These are runs of 8 systems, one row a step. Runs of the same system follow the same rule from any start.
rer, path 1, 8 rows:
[[  8   3   7 -25  -4  -8 -19  -9  -6  -5   2  -4  -1  13  24  18  15   7]
 [  0   3  21  -5  -9 -30  -6  -3   0  -7  -6  -6  -6   9   8 -27  -4  -1]
 [-13   5  -7  24   4  -7  10   5   7   7 -15  10  -5   3 -20 -18 -20  -6]
 [  4  -5 -13  17  19  25   6   3   3   3   2  14 -12  -7 -14  21  -3   1]
 [ 22 -10   9 -15  -1  16  -2   2   0  -9  20  -5   2 -16   1  24  13   6]
 [  0   2   4 -29 -22 -10  -4  -4  -5 -14   6 -25  23  -4   7  -6   5   5]
 [-24  15  -7   1 -11 -15 -13  -8  -9   5 -15  -9  12  22  10 -22  -2   5]
 [ -5   8   2  27  10 -12  -5   2   7  18 -19  24 -17  22   5  -2  -8  -5]]
pudo, path 2, 8 rows:
[[ 13  -1   8   5   7   4   0   6 -15 -12 -11   1  -6   5  12   7  -5   5]
 [  9  -5  15  11 -10  -9  -4   7  18   2  -7   8   1   3   4  -2  -4  -6]
 [-13  -4   0 -12 -10 -13  -4 -11  19  -3  -2  -4   4   1  -2  -5   1  -4]
 [ -1   5  -5 -19   1  -9  -7  -9 -18  -3  10 -10  -5   4 -11   2   5   9]
 [ 18   4  -2   3   1  10   2  10 -16  -9  -2  -1   5  -4  -9  15  -7   7]
 [  3  -7  10  12  -4   6   6   9   6 -13 -16   0   6   1  23  -3  -8  -2]
 [ -6  -1  15   5 -10 -16 -14  -6  15   9   0   6  -3   9   8 -14   7  -2]
 [ -8   0 -10 -11  -2 -13 -10 -13  11   2   6   0  -3   2 -24   9  -2   2]]
tur, path 3 (8 x 18):
[[ 10   1  26 -19 -25 -23  -7   3   8  14  14  -6  10   2  20 -18  17  -9]
 [ -8   0 -12 -14  13 -28  14  -5  22   8 -14  19 -24   4 -16  12 -16 -16]
 [-25  -2 -11  13  23  16 -14 -26 -15 -18   6  -7 -20   2 -18 -11   1  22]
 [ 32   2  17  25 -17  13 -24  12  -3   6  18   1  16  -3 -18  12   8  13]
 [  6  -9  -7  -2  -8  16  24  20  18 -17 -29   1  23 -10  24  24 -18 -13]
 [-19  -2   9 -39  -5  -9  13 -11 -13 -11  11 -26   3  -9  28 -33  13   0]
 [ 16  19   4 -18  -4 -52  -8   1  -6  30  11  15 -20  16 -30   1  -1  -5]
 [-23   0 -24  34  26   9 -10 -16   4 -11 -34  19 -20  22 -11  15 -24   8]]
Zale, path 4, 8 rows:
[[ -3  -4 -14   1  10  -9   5  -2  19   0 -14  15 -12   2 -18  22 -17  -7]
 [ -3 -18   2   7   7  31   4  -4   9 -13  16  -6   1 -23  -8   0   8   5]
 [ -4  18  -8   7  -8   7  10  14 -23  22  10  -8  18  -3  -9 -20   4   1]
 [ 15   5   7 -28 -24 -30   1   7   0 -12 -12 -11  17   4   4   6 -11  -3]
 [ 11  -8  27   2   1  -3 -29 -12   0  -9   6   4 -15  13  28   2  19   9]
 [-14   9 -12  20  24 -11  -1  -8   1  19 -11  25 -33  18 -13  -1  -9  -3]
 [-14 -18 -21  -2  11  14  17 -10  25 -27  -6  -3  -2 -22 -25  16 -18  -2]
 [ -1   0  -3  16  -6  49   5  11 -15   2  24 -16  29 -21   0  -8  17   9]]
vos, path 5 (8 x 18):
[[-26  -4  -1   6 -18  11  -7  -6  14 -10 -21 -13  27   9  36 -16   0  -1]
 [ -3  -4   9  -6   4  17  -4  -7   7  29  33   5  -7  -9  16  -5  37  -7]
 [-11   6 -22  13  34  22  25   8 -21   5 -16  14 -19   3   9  10 -10  -2]
 [-11 -13  10  15  -6  26 -14 -12  -2 -41  -8 -21  13  -3  16 -11  -1  20]
 [ 13  12  12   2 -13  11   3  19 -18  32  32  -7  18 -11  -3 -22  23  -1]
 [-19   9 -25  -8   4   6  31  13   2  12 -32   5  13   7  28   9 -14 -16]
 [-20 -24  16  -9   5  10 -15 -28  20 -26   6  -9 -11  -6  30 -10  19   3]
 [  6  16   5  16  23   9   2   6 -34  31  28  11 -26   1 -14 -16  18   5]]
vomi, path 6:
[[  6  10  -8   6  -5  13 -11   3 -23   0  11 -10  14  -2 -27   6   1  16]
 [ 20   2   4  -6 -16  -1 -22   1   2  -3   3  -2  15   6  -3  28   5   7]
 [  8  -3  13 -12 -21 -26 -12  -1  20   1   0  -1   8   2  -7   0  -1  -4]
 [-12  11  -1  -2  -9 -22  -5  -4  -1  12   5  -6   2   6 -22 -23  -2  -1]
 [ -3  14 -15   9   7  -1  -7  -2 -18   8   1   3  -3  10 -26   3  -6  11]
 [ 15  -4   1  14   0   9 -16  -2   1 -10   1   5   0   2 -18  22  -3  11]
 [ 17  -7  17   4 -17   0 -11   5  17   2  13  -1  11  -9  -5   4   9  -1]
 [  0   4   1 -21 -19 -14   4   3   6  12  11 -10  17  -6  -6  -8   5  -6]]
pudo, path 7, 8 rows:
[[ 12  -4   3  16  22  30  19  13 -24  -4  17   1 -13 -20 -11  -6   1   6]
 [ -5   5  -1  32  -2  16  21  22   4  15 -15   8  13  -3   9 -19 -10 -11]
 [-26   2  -5   0   0  -5  -2  -9  22  27  -6  11  -1  14  25  -7  11 -15]
 [ -7  -2  -5 -16  12  -2  -8 -18   8  19  28   7 -21  -4 -17   7  20  -1]
 [  3  -2 -15  -5  15  20  22   7 -15  -4  15  -5  -4 -24 -29   6  -5   5]
 [  1   8  -2  12   6  20  25  22 -24   2 -11  -4  11  -4  20 -13  -5  -2]
 [ -2   5   8  21  -9   7  -8   6  14  26  -5  13   9  13  26  -4  12 -10]
 [-22 -13  -5   3   5   4 -14 -23  33  11  10   8 -10  -2  -7   2  14  -4]]
ritot, path 8 (8 x 18):
[[  8  -2   7  17 -13   2  14  19  11  -2  -8   0  18 -11  -9 -10 -13  -7]
 [-28   1  -9 -15  -1 -10   2 -15  15   9  -4  -2  -1   5  11 -10   6  -8]
 [  5   8  -4  -1   6   6 -17  -9 -25  -2  15  -6  -5   4 -18   7   9  18]
 [ 25  -1   6   1  -1 -11  13  20   8   3 -10  13  -2  -4  -4  17 -13 -11]
 [-20 -13   8   0   8   3   1 -16  16 -12  -7   0 -12   1  26 -15   6  -3]
 [ -5   7 -10  16  -6  23 -11  -1 -17  -4   6 -13  19  -2 -20  -4   1  16]
 [ 12   8  -5 -19 -12 -16  12  15  10  19  -5   7  11   1   4  17  -3 -17]
 [ -6  -7  17 -15  10 -12 -10 -17  -5  -9   9  -4 -25   3  15 -16  13   6]]
vomi, path 9:
[[  7  -4  16  -5 -30  -8   2   9  12  -2  17 -19  27 -19 -16 -23   4  -3]
 [-12  21 -13 -25 -17 -16  -9  -3 -17  18   7 -16  22  12  -3  -9   8   4]
 [ -3  15 -16 -10   4 -28 -15 -11  -8   0 -17   8 -12  25 -15  20 -14   5]
 [  9  -4  11  36   5  -8 -19  -6   9 -12  -7  13 -18   9 -26  -3 -13  11]
 [ 14  -4   8  33  -8  22  -4  17  10  18  18   6  14 -14 -22  -6   7   0]
 [  4  -4 -13 -24 -17  14   5   2  10   6  23 -14  27 -20 -14  20  13  -2]
 [  3   4   6 -47 -14 -27 -14 -17 -11 -13  13 -19   2   5   7   5  11   8]
 [ 10  19  10  -7  -6 -46  -5   6 -20   2 -21   4 -10  26   3 -13 -17   2]]
mova, path 10:
[[  3  14   2   6   2 -22  -3   2 -10  16   3   8 -13  10 -21 -13  -4   0]
 [ -7  -4  -2   7  14  17 -13 -13  -1   9  17   6 -14   0  -2   6  17   9]
 [ 15  -9   6  15  -3  26   1  10  -1 -16  -3  -3  11  -9   8  13  -1   6]
 [  1   0 -11 -11 -11  -4  20  14  12   3  -3  -6  19 -14 -14   4 -11 -11]
 [-24   4 -12 -20   9 -11  13  -8   1   2 -14  -1  -8   7  20  -9  -2  -8]
 [ 16   8  20  -3   2 -23 -10   2 -19   1  -6   6 -18  18  14  -4   2   4]
 [ 12  -7  16  13  -3  -3 -20  -7  12  15  27   9 -11  -4 -22  -2  17   2]
 [-15 -16  -6  31   9  39  -2  -6  14 -12  -3   0   4 -11  -1  -2  -1   7]]
rer, path 11:
[[ 12  -9   3   1   3   1  -6  -2  16   1  12  10 -10  -8 -18  20   4  -1]
 [ 10   0  -2 -21  -2  -5   3   0 -11 -13   9 -12   1 -10 -15   9  -2   7]
 [ -2   9  -1  -2 -10   5  -4   3 -23 -11  -2 -18  18   3   5 -11  -1  12]
 [ -8   7   2  14 -11   0  -9   3   6   6 -18   3  14  17  21  -2  -2  -1]
 [ -6  -9   3   9   7 -10  -8 -11  26   1 -13  16 -17   9   5   7  -5  -7]
 [  7  -6   6   4  11  -8  -1  -5   6  -1  14   8 -24 -10 -31   1  -2   0]
 [ 16   4  -6  -5   1   7  13  14 -20  -6  10  -8   8 -15 -25   6  -7   6]
 [ -2   2  -6  -5  -8  24   1   5 -17 -18  -6 -18  26  -1  20   7   1  11]]
tur, path 12, 8 rows:
[[  6 -10   2  -6  -6  10  -8  -5  20  -2  13   0   6 -10  -7  20  10   1]
 [ 14  -7   1 -18   7   5  15   6  -9 -20   1  -5  -3 -11   4  18  -5   2]
 [  5  11   4 -10  -5 -12   5   7 -27 -12  -6 -14   6   6   4 -15  -8   7]
 [ -7  13   1   3 -15 -25 -13  -1   4  13 -13   3   8  21   0  -8  -6  -2]
 [-19  -9   0  10   4  -3 -15 -18  29   2  -8  11 -11   9   6   2   3  -3]
 [  2 -18  10   7   8  15  -6 -12  15  -9  21   1 -13 -18 -17   1  10   5]
 [ 20  -4  -4  -2   0  14  12  14 -10 -14   9  -8  10 -19 -23  16  -8   4]
 [  2  11  -8 -17 -10   3  11  13 -28 -14 -14 -18  24   4  17   5 -10   7]]
mova, path 13 (8 x 18):
[[  0  10 -10  -9   8 -12  -7  -6 -19  -5  -7  -1 -10  12 -10   9  -7   8]
 [  5  -1   8 -13  -2   2 -12  -8 -10  -2  21  -7  -4  -2   0   0  17  10]
 [ -2  -5  12  14 -13  11  -8   2   9   0   1  -5  15  -1  11 -10   7   3]
 [ -3   3  -9  10  -9  -3  -1   3  12   0 -13   3  12   4 -14   7 -14  -2]
 [-11   0 -15 -16   8  -6   3 -11  -2 -10  -4  -4  -6   1  -7  11  -7   2]
 [  3   2  10 -13   2  -5  -2  -3 -18 -11   2 -11  -4   2  13  -9   4   8]
 [  7   6  13   6 -13  -6 -12   4  -1  14  12  -1   7   3  -1 -12  11   1]
 [-10  -4  -4  16  -2   7 -12  -8  21   5  -3   6   3   4  -4   5   2   1]]
ritot, path 14, 8 rows:
[[ -2   2  -4  22  16   8  10   8   6  25   0  21 -15  -1  -6  -2   0 -10]
 [-12  -9  -9   1  20  28  15  -4   3   7  12   5 -10 -14   9   3  11  -4]
 [  1   2 -10 -11   7  23  19  12 -25  -8   4 -14  11 -13   9   3   2   4]
 [  3  14   3 -10  -6 -11  16  16 -21   4 -14  -7  12   8  26 -12  -6  -5]
 [ -5  12  14  13  -2 -13 -10   0 -13  21   2   5  -8  16   8 -30   9   1]
 [  2   4  -2  24   9   2   0   4   5  28  17  17 -13  -3 -29  -9   5  -3]
 [ -7 -10 -14  -8  26  13  23  -2  13   8   7  14 -21 -18 -10  18   1 -13]
 [ -5  -7 -10 -11  18  31  18  -2 -19 -28  -5 -10  -3 -11  23  13   0   9]]
vos, path 15, 8 rows:
[[  0  -4   6   8  -1  -6  -5  -3  -7 -11   7  -7  -6  -6 -27 -17  -7  10]
 [  1  15  -8  -4 -14 -13  -6   5  -9  10  -2  -4  16   9 -13   0  -5   3]
 [  7  -3   2 -16 -10 -10   0   1  15  -2  -8   2   6   5  14  18   0  -7]
 [  5  -9  11  -8   9 -10   6  -2  11   0   7   8 -22  -6  -3  -2   3  -6]
 [ -9   5  -6  11  11  -7  -3  -5  -7  -1  -6   5 -14   7 -19  -6 -11   5]
 [  3   2   0   8 -11   3 -18  -4   0  -9  -2  -5  12   6 -10   8  -2  12]
 [ 18   1   5  -6  -9  -1   5  13   3   7  10   0  10 -10  -6  11   4  -4]
 [ -4  -1  -6 -14   2 -11  21   6   7  -3 -10   1  -1  -6   1   1 -12 -10]]
Zale, path 16, 8 rows:
[[-11  16 -10  23 -13  25   0  13 -14  26   7  -6  29   2   0 -20   9   3]
 [ 16  10   0 -31 -29 -38   4  11  10  12  -2  -4  20   3 -10  10  -7 -12]
 [ 16 -12  34 -19   2  -9 -24 -15  -4 -19  16  -5 -22   2  25   1  23   9]
 [-14  16  -8  25  32  -5  -3  -6 -23  12 -16  20 -35  25   2 -11  -7   7]
 [-15 -15 -27   8   7   7  16  -5  31 -25 -30   6   4  -9 -22  24 -35  -9]
 [ -1 -15   3  19  -9  55  -3   5  12   1  31 -12  28 -28   0   1  25   6]
 [ 11  32  -2 -11 -20 -22  13  27 -27  48  20  -5  23   3 -16 -25   7  -8]
 [ 21  -3  26 -52 -21 -52  -4  -9   0 -34  -9 -17  -2   6  16   4 -10   1]]

Which system made each of these runs?
path 17, 2 rows:
[[ -9  -5 -12   0   6   2   7  -6  10   1  11   0  -8 -15 -37   0  -4   1]
 [  9  11 -12 -10   4  14   1   4 -28   4  14  -8   7  -3 -16  13   5  11]]
 : rer
path 18 (2 x 18):
[[ -6 -10  -3  -2  -2  23 -17 -13   5 -19  -3  -9  12   2  20  17   9  11]
 [ 16   3   9  -9 -27   0  -5  12  -3  -6   5 -15  32  -4   4   4   2   3]]
 : ritot
path 19:
[[  4 -13  22  -5 -17  11  -3   1  13  -7  16 -13  14 -13  21 -14  17  -1]
 [-17   5  -3  17 -12   8 -23 -13  -4   0  12 -13  14   3 -21 -21   6  15]]
 : pudo
path 20:
[[ 10 -10  15 -13  -5 -13 -11 -10   7 -19   6  -7  -5  -4  -7   4   3   7]
 [ -1   7   0   1 -11 -13  -5   2  -8  -5  -1 -11  10   3 -22 -14  -9   7]]
 : rer
path 21 (2 x 18):
[[-10  -1  -3   3  -2  13  11   4 -13 -20  -1 -19  12 -12  -7 -19  -8   9]
 [ -8   8  -8  14 -14  18  -8   4   0  13   1  -1  25   6   8   3   9   3]]
 : rer
path 22, 2 rows:
[[  1 -16   2  11  -6   4 -17 -12  17 -39 -10  -8   3  -5 -23  13 -18  15]
 [ 21   6   7 -11 -17 -11  -1  10  -8  12  31 -11  11 -17 -39  -5   7   4]]
 : vos
path 23:
[[ 15 -23  30 -12   8  -6  12  -1   9 -29   7  -4 -22 -22   7 -11  -1  -1]
 [ -3   6   8  22   2   1  16  14 -13  13   8  -1  -3  -9 -16 -45  -4  -3]]
 : mova
path 24:
[[  9   1  -2   1  10 -13  15   9   6  14  -2  16 -17  -2 -14   5  -9 -11]
 [-21   3 -17  12  14  21   6  -6 -12  -7  -4  -4  -2   0  -5 -10  -5   8]]
 : tur
path 25 (2 x 18):
[[  1   2  15  21  -3   4 -21  -2  -5   2  -5   6   0  16  16  -6   7   8]
 [  5   0  -5  10   0   0  12  13  22  22  -4  17   2  -4  -6  12  -5 -17]]
 : vomi
path 26 (2 x 18):
[[  2 -13  -3  -4   3  10  14   5  18 -14 -14   3   3  -9  15  19  -9  -8]
 [-13 -12   4  -3   1  11 -15 -19  10  -7  19  -9  -3  -8  -6  -6  15   9]]
 : rer
path 27 (2 x 18):
[[  2  -3  -3 -17  23 -14  12  -6 -12 -13   2   3 -32  -5 -15   3  -9   2]
 [  2   8   9  10  -5 -20 -18  -4 -16 -18 -12  -6  -3  16 -12 -13 -12  16]]
 : vos
path 28:
[[ -5  -1   6  12  -2  20  -7  -2 -13   5  24 -11   6 -10  -9 -22  15  11]
 [ 16  11 -10 -19  -4   4   6  14 -12  14   6   1  12   0   5  27   6  -3]]
 : vomi
path 29, 2 rows:
[[  3   1  10  21  -5 -14   0   6   1  -2  -3   2  -2  -1 -25 -22 -15   2]
 [-10   7 -13   1 -18  -7 -10  -3  14  11  -3  -2  19   6 -18   5  -4  -1]]
 : vos
path 30:
[[ -7   0   0  14  -8  22 -24  -8   7   7   0   3  13  11  24  10  16   5]
 [ 11  -8   2  10  10  32  14  13   1  10  15   8  -1 -18   4  13  12  -4]]
 : vos
path 31:
[[ 15   1  16 -11   2 -11  -3   1  -5  12  19   4 -14  -3   1  -1  15  -2]
 [  2   2   0 -13  -2 -10  24  12  -8  -4  -4  -8   4  -8  -2 -10 -11  -7]]
 : rer
path 32, 2 rows:
[[  4   8 -11  25  -1   0  -3   9   4  17  -3  12   3   3 -31   6 -11  -2]
 [ -1 -10  -6   8  -5  19 -14  -9  12  -7  16  -5   7 -13 -28  12   5   9]]
 : vomi
path 33:
[[ -3   3 -10   6 -13  16  -9   2  13  26  15   3  20  -2  -5  13  17  -2]
 [-25 -11 -12   4  16  31  -2 -19   0 -16   4  -6  -6  -8   7  -1   8   8]]
 : pudo
path 34, 2 rows:
[[ -2   1  12   9  -1 -11  -9   0  12   8 -20  16  -9  22  33  -1   1  -8]
 [-17 -15  13  13   7  -3   2 -11  29   4   6   8 -17  -9  -3 -25   5  -9]]
 : tur
path 35, 2 rows:
[[-11 -10  -6  -7  10  16  32   8  11 -10 -18  -1   2 -13  26   1  -9 -15]
 [-10   8   6 -23   1  -9   6  -4 -20  10  25 -15  -4  -6   0 -30  17   3]]
 : tur
path 36:
[[-15 -10  -5   8  -6   6   1  -5  31  -4 -16   3  10   0  10   6  -6 -10]
 [ -6  -9  -2 -10  10  11  -3 -14   5   4  27  -3 -13 -14 -15   1  17   3]]
 : vos
path 37, 2 rows:
[[-13 -10  -9  -9  -1   7  -5 -17  11 -21   5 -12   5  -9 -15   6  -2   8]
 [ 14  10   2 -21   0  -8   0   4 -26   5  17  -9  -2  -3 -11   1   9   6]]
 : vos
path 38, 2 rows:
[[ 13  -3  13  27   1  18  -2  12  -8 -15 -17   3   4   5  20   2  -6   7]
 [ 13   3  -9  -5  -9  -9   9  13  10  12   9   3  10 -13 -36  15  -9  -7]]
 : mova
path 39 (2 x 18):
[[  2   2   8  -2 -13 -25  -2   2   7  -2  -6  -3   5   3 -13 -13  -9  -3]
 [-11   4 -16  12   8   4   4  -1  -6  -5 -15   2  -3   5 -17   1 -16   5]]
 : rer
path 40:
[[ -9   1 -11   5   3  14  -7  -4   8   4  -9   6   5   9  10  17   3   1]
 [  7  -2  -2   1   4   5  10   8  11  15   9  10  -3  -9 -11  13   2  -9]]
 : Zale
